Each path below is one point turned by a fixed rotation once a step. After each direction that follows a path, write how fast that rotation turns it, in deg/step (0 if it stays still).
Each turn is a multiple of 5 degrees from 10 to 175, or 0.
Each row of a path follows its step; steps can be skipped.
Rotation 1:
step 0: [ -5.9  24.0 -18.9  28.8 -13.9  -0.8  -9.9  21.6  -3.8 -17.7  -6.7 -21.2
 -26.0  36.1  26.8   0.4  12.0  -5.8  -7.8  -4.0   7.2  19.8 -44.4  30.9
 -33.6  -3.8  22.6 -21.1 -24.7  -0.1  21.0  30.0 -29.9  31.2  -0.5  45.0
   5.6 -32.8 -13.9  -8.2  -6.3 -16.1  -7.8   5.0 -16.3  20.3 -21.9  48.7
  33.6 -11.2   6.4  11.4 -22.5  31.5  -8.9 -16.3   3.0  65.7]
step 1: [ 22.2 -17.2  22.5  32.9  40.8   4.9   3.4 -48.4  -0.8 -37.6 -12.0  16.5
 -11.6  21.2 -17.0  22.9 -25.3   4.1 -17.3 -14.6  22.1  18.2  -5.8  20.7
   7.9 -56.3   8.1  16.0  -6.7  -9.2 -28.4   0.2 -36.6  -0.3   1.1   3.6
 -12.3  34.6  12.8  27.4  22.0  18.3 -16.2  31.1  49.8 -21.3 -23.7 -35.4
  25.6  13.4   5.5   3.9   3.0   7.2  32.6   6.8 -28.5 -14.7]
step 2: [ 19.3  28.6  -4.5   5.4   8.9  33.4 -18.7  12.4 -60.9  32.6 -14.2 -29.4
 -17.2  -4.8  -9.3 -31.3   9.7   2.2  -6.1   0.4   0.0 -18.1   3.3   5.2
  22.4  19.3  -4.6 -33.6  11.1  15.2   2.9 -69.9  14.5  11.5 -19.6  -4.2
  31.4 -23.0  33.0   8.7 -10.6  -6.1   6.4 -12.4  17.8  25.7   7.5 -20.8
  -1.0  14.3  13.1  12.2  13.5 -14.1  21.7  11.7 -54.4  48.2]
step 3: [-17.5  -8.6  21.5 -31.4 -20.7 -21.4  24.1  35.9  13.4 -19.9  11.5 -12.5
  36.0  34.9  60.6   1.0  31.3  -9.7 -11.0  -9.1  -3.9   3.5  40.7  -2.7
  24.3   8.5   5.1  20.3  -8.7  -7.1 -42.8  -2.4  13.5  32.6  -6.3  26.6
  18.4  42.5  11.0 -19.5  -4.1  21.2   9.6  28.4 -14.1 -25.8 -27.7 -32.9
   0.9  19.7  20.6  10.5  37.1 -14.9   5.5 -32.4   5.2   9.0]
step 4: [ -3.0   2.3  -4.3  -8.7  15.6  33.5  13.6  22.6  17.3   2.5  -1.5  -7.8
  -8.1 -15.4  -7.3  17.8  -9.2  55.8 -12.9  -8.9  -0.1   1.8   4.3 -47.3
   7.3   1.0  12.3  29.5 -21.4  20.7  31.9 -65.9 -29.8  23.3  38.5 -25.0
 -15.6   4.2  31.5  14.5  12.2  -5.9 -36.3 -18.2 -23.2 -35.8   6.5  46.3
 -20.6  41.8   7.6  -5.5 -16.1 -12.9 -22.5   9.5  11.1 -17.4]
step 5: [-11.7  10.0  -4.7 -15.9  21.1  -8.7 -17.3  28.6  39.4 -11.7  23.4  22.9
 -16.2   0.0 -16.6  12.3  15.9  -8.2   7.8 -50.6  59.3 -19.5 -13.6  46.2
   1.0  13.9   3.4 -29.0  -1.6   2.5   1.2 -11.9  10.1 -33.5  19.8   9.4
  22.5  16.8  -6.6   7.5   2.3  13.1   1.1 -18.9  -4.9  22.8   5.7 -12.5
 -10.0 -26.9 -45.6   5.7  -0.3 -33.7 -46.3 -56.2  21.3  25.0]
step 6: [-23.6 -12.3  18.2   4.0  -0.6  37.7   1.4  -8.8  -9.4 -64.1 -12.5  15.5
  20.3  14.5  28.6   2.0 -33.5 -18.8  -4.8  34.5  -8.1  -7.0  -3.3  32.6
 -12.7  -5.7   1.1   9.0 -26.7 -26.0  44.0  10.5   8.7  -5.4  38.8  37.7
   2.3 -62.9  -2.3  20.0  -5.1   6.0 -24.7  39.1  14.8  15.9  12.2  18.9
 -20.0  26.9   2.6  26.1  -1.4  26.5 -18.7  -0.8 -12.2 -13.3]
step 7: [ -8.4   7.7  10.9  39.6  14.2 -55.1  18.1 -24.1   3.2  39.0 -10.0  32.3
   2.4  16.6  22.9  13.1 -24.2   6.6   3.9  -4.6  10.5 -19.6 -17.7   5.4
 -33.7  25.4  17.2 -18.7 -10.3  13.1 -22.0 -39.8 -27.4 -15.7 -31.9  13.3
 -22.2 -12.8 -26.2  12.8  51.7 -19.0  -2.7   3.4  31.9 -12.8   6.6 -13.8
  10.9  21.6 -15.4 -29.2 -26.5   3.1  23.6 -20.5 -49.0  14.2]
step 8: [ 21.5 -48.8   3.6 -23.1 -13.4   1.5  14.5  -4.5 -33.8  21.1 -13.5 -35.1
 -39.2  17.2 -12.8 -28.9   1.2 -28.8 -34.0  -4.7 -15.0 -45.5  -5.0  -6.3
  34.5  -8.2  -0.1   3.2  -2.8 -23.2 -58.1   8.3  22.4   1.0  18.9  -2.4
  22.0 -19.9 -13.7   5.0   5.6  13.0 -50.5 -21.8  10.7  -7.6 -35.0  -5.5
 -14.6 -20.2  12.2  38.5   4.1  -4.0 -13.0   3.6 -41.4  15.5]
step 9: [ 47.2  36.1  -8.2  -4.2  -7.8 -17.7  21.2  12.3  23.6 -47.3 -10.3 -24.2
 -24.0  40.0  36.6   1.4  30.2  -2.1   4.8  -9.0 -23.9  21.9  42.5  -6.4
  -0.9  10.0  32.6  16.6  -8.1  18.1 -11.1 -33.5   5.2 -31.0  -3.5   2.4
  16.1 -34.0  29.0 -21.5  -5.2   0.4  51.5  -1.8   7.1 -14.3 -27.5  35.3
   9.5  -1.6  33.3 -19.2 -17.1 -21.7  24.7  -1.0  -1.1 -19.5]
step 10: [-18.9 -14.2   1.4 -17.1  30.4   9.0  11.9  24.7 -16.2  22.3   9.4 -11.6
 -26.2  47.0 -21.3  26.4  -0.6  68.7   3.6  -5.1  28.6  30.5 -13.1 -13.8
 -13.5 -18.2   7.6 -33.9  -6.8 -26.4  -1.2  40.0  -2.1  -7.3  31.2   5.2
  14.0  21.2  43.8 -20.2   6.8 -29.8 -40.4   5.6  -7.3 -35.3  -5.2  13.0
  -1.8  15.4   1.5 -28.7  30.5 -17.3   1.5   3.1  13.6  39.6]
step 11: [ -6.0  34.1  33.8  22.7  34.8  34.5  10.0  -1.6  18.8 -14.3  15.8   7.9
 -24.1 -21.9 -24.9  24.2  40.3 -35.9  -9.7 -25.0  22.1 -19.1  30.8  14.1
  32.6 -11.6 -15.8   7.2  -9.5 -36.7  30.4  -9.8 -12.5  25.7  36.8  18.9
 -32.4 -15.6  18.9  24.1 -38.4   9.4  20.0 -12.1   9.4   7.4  -1.2 -44.6
 -14.6  -9.6  -6.8 -31.5 -24.7 -26.4  -5.7  -2.8 -12.6   1.4]
Directions:
[  7.3   9.5  -1.1   9.9  13.5   1.5   7.9   2.1  -1.8  -0.3 -11.3   5.7
  -0.2  -1.2   6.5 -11.1  -3.0  -7.8  11.6   9.1   0.8  -8.1  -1.9   7.2
   4.2  -9.2  -2.1  -5.6 -10.5  -6.3   5.2   2.5  -4.6  -0.7   2.6  -3.4
   3.7   4.7 -10.4   5.2   2.1  -6.7  -4.4   0.8  -6.8   0.0   4.4  -8.0
   7.5   2.3  -4.6   4.8   0.9   2.5   7.2  -1.1   2.3  -0.3]  65
[ -0.4   3.7  -3.7  -4.7   2.2 -11.8  -6.7   0.9  -1.6   1.7   2.5  -7.7
  -5.8   4.3   6.1   0.3   1.0   8.4  -4.2  -1.4  -0.1   3.4  13.8   4.8
  14.5  -8.7  -2.4   9.2   7.4   2.6   4.9  -4.1   5.7  -0.6  -1.6  -0.4
   6.9  -2.9  -2.8  -1.4   0.3  -3.3 -14.1   3.4 -11.0   0.8   7.5  -4.1
   8.3  -2.4   5.2 -11.6   5.0  -8.2   5.5   5.7  -4.2  -2.8]  55
[ -6.8   5.8   1.6   1.0   1.0   3.6  -8.7  -1.3  -1.9  13.5   3.5  -2.6
  -6.2   3.7   0.3   0.3  -6.0   4.2   0.5   4.3   4.7  -7.3  -3.8   9.3
  -2.1  -0.2   0.6  -6.2  -3.8   4.7  -0.4   0.6   5.0 -10.4  -2.4  -6.6
  -4.9   6.1   3.3 -18.6   8.6   7.4  -0.9 -17.8   0.4   3.4   6.4  -0.2
   0.0  13.6   4.2  -0.4  -0.5  -2.1   2.9   1.0   2.6   6.7]  135
[ -5.5  -2.1   2.1  -5.5  -3.8  -4.8   0.9 -11.2   3.3   1.7  -2.4  -8.9
   2.6   9.2   3.1 -11.5   6.5   6.6  -4.8  11.0  -4.2  -3.4   4.8  -2.1
  -0.3   6.0  -8.5  -0.8  -7.1  -5.8   0.0  -7.3  -9.5   4.1 -13.3 -10.0
  -5.8   2.5  -2.8   1.6   3.9  -5.2   1.5  -2.2   2.7   3.0  -0.2  -5.0
 -11.5  -7.8   3.3  12.1   4.3  -9.1   2.6  -4.4  -5.1  -2.8]  70
